128 stands for zero in the data rows.
Here are some points:
[123 122 126 172 125 139 137 105  99 118 126 134 127]
[157 133 124  54 145  91 119 150 173 151 129 100 141]
[119 141 144 140 113 148 123 136 117 146 122 161 124]
[172 122 107  45 159  81 118 137 173 137 122  84 133]
[136 132 143 136 119 144 137 115  72 142 110 136 114]
[123 104 104 160 127  88 119 115 137 128 151 113 150]
[121 150 159  72 135 152 131 164 175 125 118 154 115]
[ 73 132 168 167 110 163 120 156 184 114 151 194 140]
[124 159 185  98 122 197 142 148 127 129 104 191 100]
[132 135 123 135 126 138 134 107  85 138 121 137 108]
[137 121 122 133 128 135 129 114  84 138 125 121 129]
[150 126 105 100 131  98 120 120 104 152 124 104 126]
[132 116 125 128 127  99 126 120 128 138 143 116 131]
[131 126 121 134 132 119 127 111 132 110 135 109 134]
[130 153 164  78 124 167 133 164 134 129 108 156 106]
[155 149 122  72 142 123 131 137 120 138 107 119 114]
[134 132 139 115 140 145 129 124 127 104 116 124 133]
[123 125 117 147 128 108 130 123 146 124 130 115 135]
[135 139 145 131 120 144 130 129 104 139 120 143 122]
[121 127 125 130 132 132 124 129 127 131 117 120 131]
[162 120  88  84 140 108 130 113 104 137 123  76 128]
[146 115 107 130 140 104 124 114 115 127 129  92 144]
[ 78 126 135 170 114 134 123 144 177 120 149 169 145]
[152 167 174  34 134 157 136 177 152 150 101 148 111]
[121 138 150 130 119 150 134 133 109 132 128 147 126]
[137 120 120 119 135 116 129 121 117 137 126 109 131]
[192 106  62 103 157  56 118  80  64 143 125  33 138]
[110 119 118 211 118 144 132  92  68 127 122 143 124]
[113 145 156 115 130 168 133 136 127 113 116 156 115]
[123 101 106 157 124 109 123 103 103 134 135 121 132]
[119 103  81 193 121 108 122  89  80 123 139 109 133]
[142  94  82 154 133  68 115  91 114 132 141  73 155]
[106 135 154 147 122 139 132 144 162 123 136 159 131]
[138 130 131  95 136 128 131 125  91 142 109 121 113]
[117  87  63 197 131  68 114  90 136 119 166  84 167]
[134 115 100 148 136 112 132 101 108 115 138 100 136]
[142 118 104 133 136  87 130  99 106 130 140  92 130]
[139 127 133 153 120 146 130 111  79 134 115 132 106]
[134 113 106  73 148  82 116 162 239 108 153  83 162]
[123 114 114 203 118 144 127  92  68 130 122 135 120]
[137 148 155 109 126 156 136 138 116 137 107 140 115]
[150 107  91 145 128  98 117 104 101 142 131  99 133]
[112 139 134 114 122 147 127 153 157 124 135 172 120]
[128 106 119 149 116 114 130 111 125 130 149 118 140]
[164 140 106  59 151 100 127 136 146 131 123  87 131]
[130 134 144 126 128 138 131 119 117 133 119 120 125]
[141 125  98  91 147  95 118 133 159 123 138  97 146]
[146 127  86  84 145  72 109 136 167 126 134  77 140]
[126 144 150 119 133 150 132 143 125 126 115 138 127]
[109  98  90 151 136  76 111 135 188 113 159 113 163]
[133 123 108 134 145 115 128 111 114 134 129 111 135]
[134 168 168  48 141 157 139 177 190 119 111 142 109]
[124 134 127 109 132 112 127 132 157 133 134 115 138]
[156 152 140  64 141 140 137 136 109 137 106 115 115]
[127 156 173  78 136 165 130 178 169 122 111 154 112]
[119 136 140 100 125 137 120 155 177 118 137 144 129]
[104 127 143 140 121 137 128 141 158 125 134 149 137]
[135 115 105 112 137  97 129 126 153 121 136  97 137]
[135 120 130 131 127 128 135 121 112 133 135 130 114]
[118 133 137 162 120 151 145 101  82 126 126 144 112]
[131 138 129  92 143 131 122 155 174 117 130 124 140]
[115 131 141 144 129 152 130 128 134 110 133 137 126]
[108 143 161 162 104 167 140 131 106 134 122 176 116]
[160 123 113  94 143 117 123 109  93 148 108  90 126]
[103 141 146 128 117 143 127 152 168 113 140 161 132]
[ 95 130 139 176 117 145 131 140 156 107 145 149 139]
[153 145 130  80 131 126 130 147 125 140 120 128 118]
[172 121  95  43 162  75 119 146 179 141 120  68 158]
[110  84  74 193 128  76 115  98 143 117 162  99 158]
[135 102  87 152 135  87 117 114 124 133 145  94 148]
[109  92  79 222 118  81 120  74  94 118 159 105 153]
[133 122 111 142 127 127 131 104  87 133 122 120 127]
[114 103 116 160 113 110 121 116 115 134 145 126 134]
[ 95 129 157 180 113 145 129 142 154 122 137 167 136]
[132 105  89 142 140  60 112 131 173 136 152  80 163]
[153 130 120 126 134 128 131 114  80 133 116 117 117]
[129  97  89 159 124  77 115  93 107 137 152  96 136]
[152 167 167  53 142 168 146 157 124 132  84 134  98]
[115 116 115 148 121 125 123 131 157 118 143 129 149]
[142 136 137 106 125 125 133 127 133 135 131 122 122]
[115  93  87 191 132  97 116  93 108 117 151 109 152]
[141 126 126 118 131 121 128 129 122 143 133 127 125]
[128 132 130 141 137 137 135 139 123 112 124 124 128]
[113 114 127 177 120 125 125 115 103 136 132 145 128]
[120 127 130 154 127 136 123 120 112 126 129 133 131]
[144 177 181  36 138 179 133 190 168 129  91 157 104]
[145 134 136  65 140 110 124 152 175 125 125 103 131]
[ 99 106 105 223 110 124 127  92  88 118 144 135 131]
[120 115 119 155 126 130 118 118 136 114 135 121 136]
[119 117 134 147 117 133 124 127 134 138 132 142 134]
[117 115 116 181 121 119 128  95  99 129 137 115 133]
[112 117 122 166 120 128 127 115 124 127 136 133 133]
[112 161 185 104 117 174 144 176 178 106 127 183 114]
[132 127 141 112 138 136 128 138 138 128 117 119 130]
[146 127 121 145 132 124 129 108  95 129 116 113 128]
[151 153 160  62 138 151 134 150 130 143  95 136 112]
[127 116 135 178 121 144 140  93  80 136 121 126 119]
[144 148 142  65 151 136 128 160 171 128 105 110 124]
[113 119 135 156 122 141 134 128 131 132 135 146 123]
[122 121 117 162 121 129 128 119 113 114 137 129 125]
[133 134 128  99 134 118 123 142 153 132 132 131 133]
[ 95 138 154 102 115 134 126 166 196 116 148 158 139]
[113 124 133 171 117 139 134 119 111 124 127 152 124]
[187 133  86  76 159  92 122 107  87 137 105  56 122]
[120 101  97 161 133  89 120 112 140 121 146 107 150]
[130 130 141 124 120 134 125 128 110 141 120 130 114]
[124 124 119 129 133 120 125 131 142 124 134 126 135]
[ 84 121 145 182 105 151 130 128 136 118 145 171 130]
[ 79 139 158 160 110 164 143 157 174 104 147 180 129]
[139 115 116 144 138 110 131 102 108 134 127 106 143]
[120 127 119 115 135 118 125 148 175 115 142 125 141]
[ 96 148 168 130 112 170 131 150 160 124 125 181 109]
[154 129 126  84 141 115 125 139 150 141 113 112 139]
[151 117 103 135 145 101 129 103 102 135 122  92 130]
Here are 10 more points, each followed by its number:
[139  97  89 139 131  94 125 107 107 133 139  99 124] 0
[113 133 139 130 118 150 134 131 140 116 130 149 126] 1
[105  97  87 183 114  82 113 113 148 115 156 105 152] 2
[135 125 121 107 138 107 122 129 140 129 127  97 137] 3
[146 140 155 125 130 164 139 118  57 138  97 131 105] 4
[ 97 112 111 202 112 119 126 104  88 128 146 131 130] 5
[136 161 169  78 126 171 140 149 125 127 104 162 100] 6
[118  96  85 159 128  78 109 105 143 137 156 104 159] 7
[134 147 157 104 130 152 130 150 132 130 109 150 113] 8
[ 76 118 146 222 102 158 135 105 120 113 147 168 139] 9
Which of these numbered points is nearest to each point below, looking only along the 3 directions in which the first points spread most? Its number follows each.
[107  92  88 204 122  93 128  93 147 122 158 110 153] > 2
[106 119 146 158 122 146 129 130 131 130 143 155 133] > 1
[142 111  97 144 134  94 123 105 100 130 135 105 138] > 0
[143 147 148 117 132 153 147 121  59 135 104 134  95] > 4
[113 111 111 194 116 118 132 100  90 124 150 136 130] > 5
[ 73 121 151 237  99 170 133 111 118 105 147 190 132] > 9
[ 72 122 144 246  94 158 135 120 129 111 158 187 139] > 9
[134 162 184  84 135 191 141 154 125 129  90 159  96] > 6
[145 135 139 139 133 152 140 116  54 135 109 135 101] > 4
[139  91  80 120 146  58 115 113 181 112 166  80 170] > 7
[129  90  70 168 134  74 106  90 143 120 143  74 159] > 7
[148 103  96 138 142  90 125  99  96 142 132  97 139] > 0
[ 65 126 156 235  74 172 128 119 113 120 147 202 126] > 9
[146 128 107  76 144  96 127 148 166 129 136 103 140] > 3
[131 205 232  37 120 234 150 199 121 139  77 209  66] > 6
[104 119 139 159 116 138 134 137 153 124 136 153 130] > 1
[118  89  79 165 138  73 110 115 140 121 152  87 163] > 7
[150 100  92 156 135 109 125  92  80 126 128  93 125] > 0
[ 67 115 150 233  93 179 134 114 122 108 156 197 130] > 9
[137 146 161 140 116 183 148 116  56 137 105 148  95] > 4
[143 106  96 139 139  91 127 107 108 141 130  83 138] > 0
[135 148 161 165 114 198 151 106  25 133  94 174  89] > 4
[154 102  96 141 136 102 121  90 106 123 130  80 137] > 0
[150 126 111 101 138 110 125 127 150 127 123 103 135] > 3
[136 181 192  47 130 190 149 169 140 135  97 168  99] > 6
[128 106  91 166 128  87 116 104 130 123 153  97 144] > 7
[122 112 106 203 111 128 129  89  57 130 141 133 119] > 5
[104 123 144 148 113 142 128 137 138 136 134 159 128] > 1
[101 119 147 142 113 134 125 137 147 137 136 155 133] > 1
[128 148 159 103 132 163 138 141 135 125 119 143 125] > 8
[149  87  65 172 149  55 119  90 130 131 157  60 170] > 7
[130 141 147  96 116 152 127 147 127 136 114 147 117] > 8
[103 101 120 212 116 126 127  89  88 132 148 140 144] > 5
[140 143 144  97 135 151 130 148 146 136 114 140 117] > 8
[126  94  61 171 132  68 113 103 132 118 156  73 154] > 7
[135 141 156 106 128 152 137 136 131 133 107 141 118] > 8
[ 95 127 137 155 106 130 119 140 148 136 141 165 133] > 1
[110 113 119 184 116 127 142  98  88 132 143 144 122] > 5
[126 110  91 160 130  98 123 105 140 113 143  90 158] > 7
[130 146 157  94 126 150 136 148 132 116 119 133 116] > 8
[130 144 150 105 123 157 125 144 128 126 114 146 117] > 8
[126  95  78 176 134  66 124 100 125 129 150  87 158] > 7
[134  87  60 133 150  41  99 125 198 120 167  64 178] > 7
[ 71 120 145 226  95 161 130 120 111 122 152 184 125] > 9
[150 124 120  87 136 111 119 135 144 124 122 108 135] > 3
[142 174 172  58 130 183 149 156 116 146  90 170  82] > 6
[151 106 104 142 134  94 127  90  67 148 126 108 128] > 0
[103 103  84 194 122  88 118 105 136 124 155 116 152] > 2
[131 142 148  93 129 146 128 154 141 121 117 137 122] > 8
[ 97 104 105 185 123 107 121 115 155 117 154 124 157] > 2
[110 133 137 144 122 140 125 134 140 119 128 146 128] > 1
[139 167 191  80 125 191 137 162 121 136  95 170 106] > 6
[ 47 115 164 255  72 180 127 106 103 113 154 212 127] > 9
[168 114  83 141 136  85 128  88  63 148 120  70 120] > 0
[121 108 125 184 116 132 134  91  73 128 135 135 125] > 5
[ 71 132 147 238 104 160 132 130 122 108 154 184 126] > 9
[122 144 148 101 123 160 134 143 129 131 124 159 113] > 8
[153 104  94 127 136 101 129  92  89 134 121  87 125] > 0
[111 127 143 152 121 141 129 132 141 114 141 153 130] > 1
[105 123 133 157 116 144 130 125 138 140 126 148 137] > 1
[143 104  69 131 133  90 117  95  86 133 128  76 138] > 0
[ 74  58  44 255 111  65 110  61 103 109 186 104 173] > 2
[135 149 149  92 136 132 130 150 144 136 116 133 114] > 8
[ 94 128 135 154 116 136 127 136 150 123 142 162 137] > 1
[157 115  83 128 139 100 123  87  77 140 125  81 130] > 0
[110 118 141 152 120 134 128 130 130 134 129 147 127] > 1
[150 179 186  54 135 187 142 159 119 129  83 155  96] > 6
[143 106  82 144 140  89 125  90 101 135 132  87 140] > 0
[140 150 152  96 121 139 134 142 124 135 121 138 113] > 8
[ 99 120 107 182 125 114 129 115 146 102 155 123 146] > 2
[105 141 145 137 116 145 126 146 138 132 125 146 126] > 1
[106 121 138 150 117 126 124 137 158 130 142 153 127] > 1
[140 126 112 106 134 100 121 133 145 126 135 117 126] > 3
[129  95  76 139 147  60 105 116 181 125 153  77 180] > 7
[137 186 196  74 132 208 149 163 107 129  82 166  80] > 6
[143 166 170  81 127 180 147 158 117 128 103 162 104] > 6
[111 102 115 210 107 127 135  86  65 127 136 126 132] > 5
[149 122 113  99 131 111 114 124 149 123 128 110 130] > 3
[128  90  74 171 127  79 123  95 129 122 152  94 161] > 7
[115 118 121 189 116 133 127  99  77 129 138 139 127] > 5
[ 99 107 107 180 118 121 116 115 152 106 160 135 152] > 2
[137 109 101 133 128  93 121 107 108 139 132  99 131] > 0
[109  93  85 187 117  88 118  97 136 109 162 100 160] > 2
[137 168 179  54 129 178 135 161 127 138  97 163  96] > 6
[ 52 129 160 255  89 184 134 109  99 108 145 214 114] > 9
[103 127 135 139 122 135 130 138 151 133 145 149 127] > 1
[116 133 143 149 126 131 130 132 129 135 128 145 126] > 1
[105 127 142 146 115 142 128 136 138 120 140 150 128] > 1
[146 115 101 149 142 112 129 103 107 111 136 100 132] > 0
[131 145 149 172 113 183 153 109  32 122 109 150  93] > 4
[102 105 104 219 108 122 129  96  86 118 152 139 142] > 5
[ 60 116 151 225  90 148 137 125 158 107 167 195 139] > 9
[ 87  58  43 255 110  75 120  57 100  97 185  95 175] > 2
[118  98  99 157 125  83 120 109 126 135 154 106 151] > 7
[129 108 110 137 124  78 120 119 155 140 146 111 151] > 7
[146 118 122 103 138  98 126 128 148 140 125 105 149] > 3
[119 106  97 206 122 120 132  85  73 118 139 117 137] > 5
[137 152 147  93 132 137 122 150 129 146 114 149 115] > 8
[ 96 113 100 190 121 120 131 123 143 102 152 128 150] > 2
[136 119 114  92 134  91 126 142 169 132 138 109 147] > 3
[118 110 106 188 114 121 123  94  83 133 138 134 127] > 5
[139  97  76 161 138  69 111  98 122 134 143  91 153] > 7
[ 62 135 185 232  94 197 136 130 113 116 139 213 119] > 9
[121 107 100 129 140  86 114 127 188 115 153 105 161] > 7
[150 125  99  55 149  87 112 159 177 131 128  85 145] > 3
[133  95  70 182 133  80 122  91 120 125 142  74 159] > 7
[148 126 107  66 149  97 119 139 166 131 125  95 140] > 3
[137 151 145 108 132 158 135 137 132 113 119 145 119] > 8
[111 103 103 174 117 105 124 108 148 124 155 134 150] > 2
[145 109  86 137 151  76 126 105 143 115 148  75 153] > 7
[135  89  61 186 135  78 120  91 107 113 149  85 149] > 7
[160 108  80 152 153  93 134  74  46 115 121  59 130] > 0
[115 114 114 187 112 134 125 105  94 135 129 135 129] > 5
[114  97  90 194 124  95 119 104 122 127 152 119 148] > 2
[101 106  99 181 121 107 117 109 138 124 149 121 150] > 2
[141 157 146 104 133 156 130 149 116 121 110 141 110] > 8
[ 99 132 150 161 115 150 129 133 156 107 132 155 131] > 1
[101 128 149 158 111 153 127 137 144 118 142 165 127] > 1
[142 133 111 105 139 107 126 127 148 124 130 108 135] > 3
[104 117 110 205 118 123 128 106 104 105 139 128 137] > 5
[114 135 140 134 128 145 126 133 139 120 122 144 132] > 1
[113  97  99 183 122  90 127 110 131 130 163 109 157] > 2
[113 134 154 157 118 136 142 120 126 134 133 164 126] > 1
[104 113 116 168 126 123 122 122 160 116 146 127 156] > 2
[128  71  52 190 142  41 119  85 142 120 162  59 180] > 7
[ 54 110 154 255  85 172 138 100 104 111 161 204 130] > 9
[146 110  87 146 129  95 125  85  50 152 122  91 124] > 0
[123 106  93 134 131  95 113 125 155 131 140 116 153] > 7
[116  97  90 190 132  90 124  99 118 106 147 106 149] > 2
[103 109 117 220 111 131 136  89  73 120 141 133 137] > 5
[136 146 148 106 125 152 137 138 108 121 118 144 101] > 8
[148  91  58 122 143  41 112  97 136 133 155  58 152] > 7
[100 110 106 187 114 104 121 112 136 127 147 134 151] > 2
[150 125 104 141 135 109 121 104  69 139 125 103 121] > 0
[149 107  77 128 131  75 117 102 107 143 129  88 133] > 0
[109  94  89 205 122 101 122  98 116 120 149 109 152] > 2
[ 30 118 178 255  69 212 147  91  68 107 155 231 117] > 9
[143 107  93 132 129  83 125 106 113 137 140  97 133] > 0
[ 87 125 152 210 105 169 134 123 119 111 139 182 123] > 9
[116 100 104 184 122  95 130 106 125 113 156 113 145] > 2
[136 144 157 120 130 162 135 146 122 139 107 154 121] > 8
[134 101  84 107 137  57 109 130 178 130 149  76 159] > 7
[137 134 140 148 121 144 137 105  58 133 114 142 106] > 4
[138 127 113  74 145 102 114 149 176 134 138  96 151] > 3
[ 72 129 162 213  92 179 141 124  91 116 140 198 122] > 9
[130 143 154 109 126 167 133 140 137 122 122 148 113] > 8
[152 167 180  67 133 179 142 149  98 144  92 146  85] > 6
[157 134 125 114 129 141 128 110  63 138 105 129 109] > 4
[144 125 109  91 150 112 124 123 148 120 118  91 135] > 3
[ 96  94 101 145 132  86 112 135 210 126 160 120 175] > 2
[107 107 107 157 126 103 124 123 160 129 154 129 155] > 2
[123 104 108 227 110 125 132  79  36 134 132 133 133] > 5
[125 149 165 165 120 180 152 111  51 126 109 160  93] > 4
[126 145 151 107 134 151 138 150 136 118 120 151 114] > 8
[128 175 182  89 120 212 148 157  90 122  94 180  87] > 6
[117 130 137 154 115 132 127 122 127 124 141 143 129] > 1
[102 105 109 217 110 134 124  85  89 120 142 143 132] > 5
[104 134 142 131 119 143 125 142 164 115 143 144 136] > 1
[117 134 129 135 127 143 126 130 153 117 131 134 128] > 1
[ 90 103 126 186 105 105 121 122 145 141 162 150 147] > 2
[134 143 150 105 121 147 134 139 111 132 110 142 111] > 8
[136 129 109 101 142 103 123 137 164 124 130 108 148] > 3
[143 118  97 134 140 100 126 105 107 125 130  90 136] > 0
[ 86 130 156 211 102 179 138 112 115 111 137 178 131] > 9
[125 140 160 153 121 178 140 121  57 136 105 162  98] > 4
[109 109  96 170 120  97 126 107 139 119 151 114 150] > 2
[113 118 128 187 110 131 127 101  78 132 143 141 123] > 5
[114 142 139 149 126 136 139 129 122 134 130 142 126] > 1
[104 104 104 202 117 117 125  99 104 121 153 131 141] > 5
[125  70  50 188 135  45 107  82 132 127 166  68 171] > 7
[127 103 118 197 119 116 129  85  85 121 143 115 134] > 5
[143 117 110  92 144  97 127 122 155 127 124  97 137] > 3
[110 102  90 139 126  78 116 124 180 124 158 110 156] > 7
[ 78 131 151 225  93 169 137 114 100 106 139 176 116] > 9
[126  61  36 203 136  40 114  78 116 131 164  65 169] > 7
[154 146 124 119 134 140 139 112  62 139 102 105 111] > 4
[120 108 106 205 124 116 133  82  67 118 136 112 133] > 5
[ 85 136 167 220  97 184 146 127 101 111 132 192 114] > 9
[137 145 152  88 135 144 127 145 125 140 111 135 117] > 8
[ 97 130 134 163 124 152 130 131 139 107 142 148 118] > 1
[ 55 118 146 255  84 175 126 108  84 120 151 202 121] > 9
[112 117  91 158 129  91 118 114 158 118 150 112 150] > 7
[118 109 121 183 117 128 128 100  83 127 130 125 124] > 5
[141 129 137 154 119 151 134 104  68 139 110 131 113] > 4
[134 140 135 146 126 155 135 104  71 119 112 141 107] > 4
[128  79  47 205 137  52 114  69 115 115 172  69 166] > 7
[ 37 114 165 255  70 212 145  89  62 103 158 228 117] > 9
[126 149 159 104 126 167 130 152 131 129 117 149 118] > 8
[138 143 146 106 136 155 132 137 127 122 116 133 117] > 8
[144  88  82 131 144  73 116 108 141 127 143  65 154] > 7
[142 129 115  83 137 109 119 142 159 126 135 118 134] > 3
[100  97 115 186 112 110 121 112 137 131 152 136 150] > 2
[143 120 115  78 145 103 109 143 176 122 139  99 145] > 3
[143 100  83 128 145  76 110 124 142 128 142  78 151] > 7
[124 119 118 187 120 139 137  97  89 109 124 126 121] > 5
[119  96  58 222 122  77 117  82 103 131 159  91 158] > 2
[103  76  71 178 130  59 110 109 180 110 176  97 171] > 2
[115 103 112 163 129  98 126 123 164 128 153 112 165] > 2
[123  93  76 157 129  77 112  96 111 133 151  97 151] > 7
[163 104  77 162 140  92 130  77  40 136 117  76 130] > 0
[156 112 105 139 148 119 131  90  77 130 115  87 134] > 0
[130 145 140  82 130 147 129 154 150 129 112 142 115] > 8
[131 111 109 209 121 118 135  90  56 132 131 120 119] > 5
[ 98 130 130 137 120 137 123 138 173 115 144 148 143] > 1
[126 147 157  89 132 145 137 154 167 129 122 147 119] > 8
[ 42 118 175 255  75 208 145  93  66 113 148 234 123] > 9
[167 140 105  47 160  95 123 150 165 123 127  83 130] > 3
[133 126 113 107 140  99 108 136 156 125 127 101 150] > 3
[116 124 136 133 113 140 126 129 120 134 133 157 121] > 1
[146 100  85 110 137  71 114 118 162 140 147  76 166] > 7
[124  96  96 216 124 108 130  71  77 128 136 117 131] > 5
[152 125 103  91 141 107 119 124 128 123 136 111 127] > 3
[137 162 180 133 113 199 142 118  25 143  94 186  74] > 4
[110 100 115 140 127  81 112 131 180 126 157 107 159] > 7
[117 106  99 179 132  95 120 113 148 120 136 108 153] > 2
[159 136 114 133 138 141 135 102  54 135 104 117 110] > 4
[153 103 103 161 130  99 122  84  56 150 123  89 135] > 0
[131 146 176  68 119 170 130 153 127 152 103 158 103] > 6
[166 174 190  30 129 173 135 176 139 152  86 155  97] > 6
[128  82  72 209 126  77 113  79  86 135 148  95 154] > 7
[120 145 141  94 126 150 130 160 151 127 121 157 115] > 8
[134 110  91 166 138 105 126  96  96 121 130  99 137] > 0
[161 174 175  49 139 173 138 156 112 139  86 142  98] > 6
[150 126 133 139 137 141 137 102  53 142 107 113 110] > 4
[ 99 129 145 163 114 149 134 141 153 116 143 161 129] > 1
[124 147 149  85 131 143 134 152 163 126 120 134 120] > 8
[153 172 188  40 129 183 144 173 141 130  88 157  98] > 6
[110  89  93 230 121  96 132  70  66 128 153 114 140] > 5
[151 146 132  99 134 161 143 123  71 127 103 113 106] > 4
[ 91 131 137 144 123 137 116 147 180 108 136 149 146] > 1
[128 138 159 173 112 159 139 111  64 152 115 155 113] > 4
[155  86  71 147 139  69 119  90 128 123 144  66 153] > 7
[130 102  86 159 131  94 119  99 125 131 153 100 147] > 7
[119  85  94 173 125  88 117  91 136 128 146 107 152] > 7
[113  95  98 188 119 113 133  87  86 137 142 120 137] > 5
[ 94 134 149 157 113 153 127 132 123 131 137 159 123] > 1
[159 111  95 128 148  88 120  93  83 143 115  79 131] > 0
[119 115 137 137 119 132 130 137 127 126 133 146 128] > 1
[ 74 120 141 209 110 153 131 128 131 107 139 172 133] > 9
[148 163 170  69 117 180 137 148 101 133  97 152  85] > 6
[106 102  99 194 127 112 117 107 132 122 149 130 143] > 2
[ 77 132 170 204  97 179 141 119  96 133 131 197 107] > 9
[102 128 148 161 105 147 128 126 131 129 140 159 120] > 1
[176 101  72 120 147  72 129  86  62 150 119  72 123] > 0
[ 72 104 152 255  88 165 138 103  78 117 156 193 125] > 9
[125 140 172  94 125 164 138 147 137 129 118 149 117] > 8
[149 139 140  86 130 135 140 127 106 145 111 133 115] > 8
[ 82 122 161 207 103 171 138 116  92 107 142 172 120] > 9
[ 96 108 107 200 117 122 125 104 119 118 152 137 141] > 5
[158 169 163 101 127 182 144 133  54 142  78 144  92] > 4
[122  72  48 204 126  31 107  73 114 140 163  74 174] > 7
[148 121 104  77 144  91 113 141 175 130 137  94 138] > 3
[ 56 122 164 255  76 202 148 101  56 115 148 213 111] > 9
[140 121 114  98 129 106 129 124 132 134 127 110 124] > 3
[142 172 169  64 139 180 139 155 127 118  99 142 103] > 6
[123 106 111 178 113 119 131  94  91 127 141 131 130] > 5
[142 106 101 141 120 102 130 100 126 131 143  96 139] > 0
[138 163 176  68 132 166 140 157 134 140 103 155 103] > 6
[159 109  79 115 140  90 126  90  90 140 132  73 137] > 0
[137 106  92 131 131  87 120 107 119 134 141  93 139] > 0
[131 141 164 212 103 205 157  79   0 138  94 171  76] > 4
[154 110  89 120 131  80 127  98 104 133 139  77 138] > 0
[156 174 171  49 130 170 136 164  94 146  83 141  83] > 6
[148 164 169  55 136 166 137 158 133 136 104 157  98] > 6
[114 158 169 183 102 196 151 127  25 143 102 195  83] > 4
[162 134  96  25 154  73 113 164 190 138 125  81 144] > 3
[105  97 105 152 131  90 117 123 184 121 166 120 156] > 2
[119 126 128 143 120 130 129 128 134 121 132 139 125] > 1
[115  97 108 161 126 100 133 107 123 128 158 119 141] > 7
[115 130 149 152 121 144 134 128 118 136 123 147 123] > 1
[127 162 184  79 127 176 138 165 142 133 108 167  98] > 6
[112 118 116 162 122 112 120 127 145 121 149 127 142] > 2
[115 117 117 178 123 130 130 105 100 122 131 127 134] > 5
[100  92  93 250 112 101 122  76  85 139 150 123 153] > 5
[ 50 118 176 255  79 217 147 101  55 120 140 230 109] > 9
[156 130 104  82 137 101 115 127 144 135 123  94 131] > 3
[ 56 132 169 213  92 185 133 137 176  98 152 218 130] > 9
[104 133 144 141 127 143 123 144 171 116 142 159 136] > 1
[ 74 117 155 254  88 178 143  99  69 118 137 202 113] > 9
[129 146 162  97 120 168 131 148 137 122 110 148 113] > 8
[112 105 106 140 130  77 118 135 200 134 156 107 155] > 7
[ 89 131 142 210 107 171 135 114 109 104 136 170 116] > 9
[158 127 107  90 139 106 123 128 137 135 123 100 128] > 3
[108 173 203 100 118 209 148 171 129 131 103 189  94] > 6
[141 108  80 117 144  66 116 115 145 121 140  79 147] > 7
[156 110  96 117 139  93 128  88  85 155 125  82 127] > 0
[107 108 125 191 110 127 131 106 106 132 142 150 134] > 5
[132 150 145  86 135 137 122 157 158 127 119 135 133] > 8
[ 65 111 141 255  86 165 140  95  77 103 154 187 123] > 9
[112 109 107 170 130 107 128 109 124 125 148 118 143] > 2
[110 111 114 131 122  89 129 128 187 133 158 120 153] > 7
[126 120 143 147 129 146 131 114 129 127 132 134 128] > 1
[130 141 162 113 126 153 141 146 124 130 122 141 123] > 8
[107 175 209  96 109 216 147 175 121 124  99 213  85] > 6
[153 158 171  45 131 167 127 164 125 138  90 146  98] > 6
[115  98  97 171 125  87 112 112 149 133 148 108 151] > 7
[156 147 141  89 135 132 125 152 123 147 108 123 116] > 8
[100 125 141 144 119 125 127 146 185 118 151 149 141] > 1
[101 127 142 163 114 153 132 122 123 122 130 147 130] > 1
[120 140 136 132 128 144 133 141 144 114 133 138 118] > 1
[107 124 115 182 121 125 124 111 117 124 143 142 135] > 5
[122 182 211 104 114 216 149 157  93 126  91 194  80] > 6
[126 156 156  81 126 145 134 153 147 134 115 147 115] > 8
[147 102 106 153 129 107 124 102  60 143 120 100 120] > 0
[122 116 118 180 116 119 129 113  98 143 138 138 122] > 5
[128 145 146  76 130 147 127 152 146 147 110 141 128] > 8
[143 123 121 103 137 100 127 122 132 140 123 112 123] > 3
[121  82  68 215 133  85 129  74  98 112 155  88 146] > 2
[161 134 121  72 153 107 121 131 135 131 111  88 133] > 3
[ 99 125 119 201 120 139 130 106  93 119 141 147 128] > 5
[136 112  96 138 137  86 115 129 143 129 140  85 150] > 7
[141 139 132 137 129 141 141 110  76 135 113 125 113] > 4
[ 85 120 153 226  97 158 129 103  85 121 147 179 114] > 9
[140 114 111 104 143  93 118 138 157 138 130 103 142] > 3
[118 118 120 173 121 135 133 109  94 121 135 126 121] > 5
[182 111  80 110 156  80 123  83  75 134 122  54 121] > 0
[123  78  61 207 125  69 117  79  97 127 154  99 153] > 2
[131 112  92 137 136  79 120 124 139 134 138  95 144] > 7
[132 125 105 141 133 110 122 103  94 124 130 109 127] > 0
[135 143 146  67 133 148 132 152 155 126 113 130 117] > 8
[151 125 111 155 139 120 131  98  68 124 124 101 116] > 0
[144 164 170  47 141 176 134 165 145 123  99 152 107] > 6
[ 96  87  92 252 104  98 123  77  94 134 160 126 150] > 5
[135 144 141 105 126 135 135 140 129 129 118 141 114] > 8
[125 156 153 123 132 166 133 139 102 122 114 149 109] > 8
[138 174 195 132 112 228 152 123  21 132  74 175  73] > 4
[143 148 141  77 136 144 121 156 115 142 110 137 115] > 8
[109 114 128 195 112 142 134 107  91 125 143 143 122] > 5
[127 109 118 155 123 105 117 121 148 122 146 126 145] > 7
[128 132 154 195 105 175 137 103   9 145 105 165  90] > 4
